-.02, -.19
.84, .75
=>
-.19, .84

-.17, .11, .55, .66
.07, .00, .07, -.29
.33, -.06, -.12, -.37
=>
.66, .07, -.06

.75, .07, .31, .31
-.03, -.02, -.01, -.05
-.14, .00, -.05, -.06
-.14, .00, -.06, -.05
=>
.31, -.01, .00, -.14

.77, .02, .10, -.13, .02
.75, .10, .07, -.06, .09
.76, -.12, .16, -.22, .05
-.20, .40, -.12, .30, .14
.49, -.40, .24, -.37, .06
=>
.02, -.06, .16, .40, .49

.09, -.42, .20, -.17
.15, .28, -.34, -.26
-.04, .04, .10, -.12
.22, -.17, -.18, .08
.69, -.33, .29, .15
=>
-.17, -.34, .04, .22

.45, .77
.25, .06
=>
.77, .25
---
-.86, .40, -.39
-.53, -.06, .79
-.22, .09, -.07
-.51, .11, .19
-.25, -.12, .69
=>
-.86, -.39
-.53, .79
-.22, -.07
-.51, .19
-.25, .69

-.55, .29, .49, .74
-.79, .61, -.74, .00
-.31, .11, -.16, .39
-.27, .68, -.25, -.25
-.59, .35, -.26, .64
=>
-.55, .49
-.79, -.74
-.31, -.16
-.27, -.25
-.59, -.26

-.50, .08, -.72, -.02
-.09, .00, .00, -.07
-.07, -.01, -.17, .09
.17, -.02, .19, .08
=>
-.50, -.72
-.09, .00
-.07, -.17
.17, .19

-.30, .11, .18, .16, .24, .26, -.63, .26
-.42, -.18, -.10, .31, -.17, .48, -.41, -.19
.32, .24, .19, -.39, .22, -.57, -.17, .26
.37, .21, .09, -.37, .09, -.57, .56, .11
.16, -.13, -.24, .19, -.31, .19, .73, -.32
.34, .13, -.18, -.32, -.17, -.48, .67, -.22
-.37, .13, .17, .13, .25, .28, -.64, .29
-.42, -.14, .06, .30, .03, .44, -.52, -.05
.26, -.09, -.22, -.07, -.28, -.21, .74, -.25
=>
-.30, .18, .24, -.63
-.42, -.10, -.17, -.41
.32, .19, .22, -.17
.37, .09, .09, .56
.16, -.24, -.31, .73
.34, -.18, -.17, .67
-.37, .17, .25, -.64
-.42, .06, .03, -.52
.26, -.22, -.28, .74

-.02, -.65, .38, -.28, -.52, -.21, -.13, -.47, -.45, -.37, -.33, -.20, .04
.10, .45, -.18, .34, -.10, .04, .07, -.07, .01, .23, .08, -.47, .06
=>
-.02, .38, -.52, -.13, -.45, -.33, .04
.10, -.18, -.10, .07, .01, .08, .06

.12, .20, .10, .73, -.19, -.08, -.21, .11, -.05, .56, -.02, .18, .41
-.36, -.07, -.48, -.54, -.13, .45, -.20, .26, .44, -.30, -.44, -.22, -.30
-.60, .21, .34, -.20, .13, .35, -.14, .10, .56, -.47, -.33, .15, .35
=>
.12, .10, -.19, -.21, -.05, -.02, .41
-.36, -.48, -.13, -.20, .44, -.44, -.30
-.60, .34, .13, -.14, .56, -.33, .35

.49, .43, .72, .56, .40, .36
.16, .19, .15, .22, .01, .10
=>
.49, .72, .40
.16, .15, .01
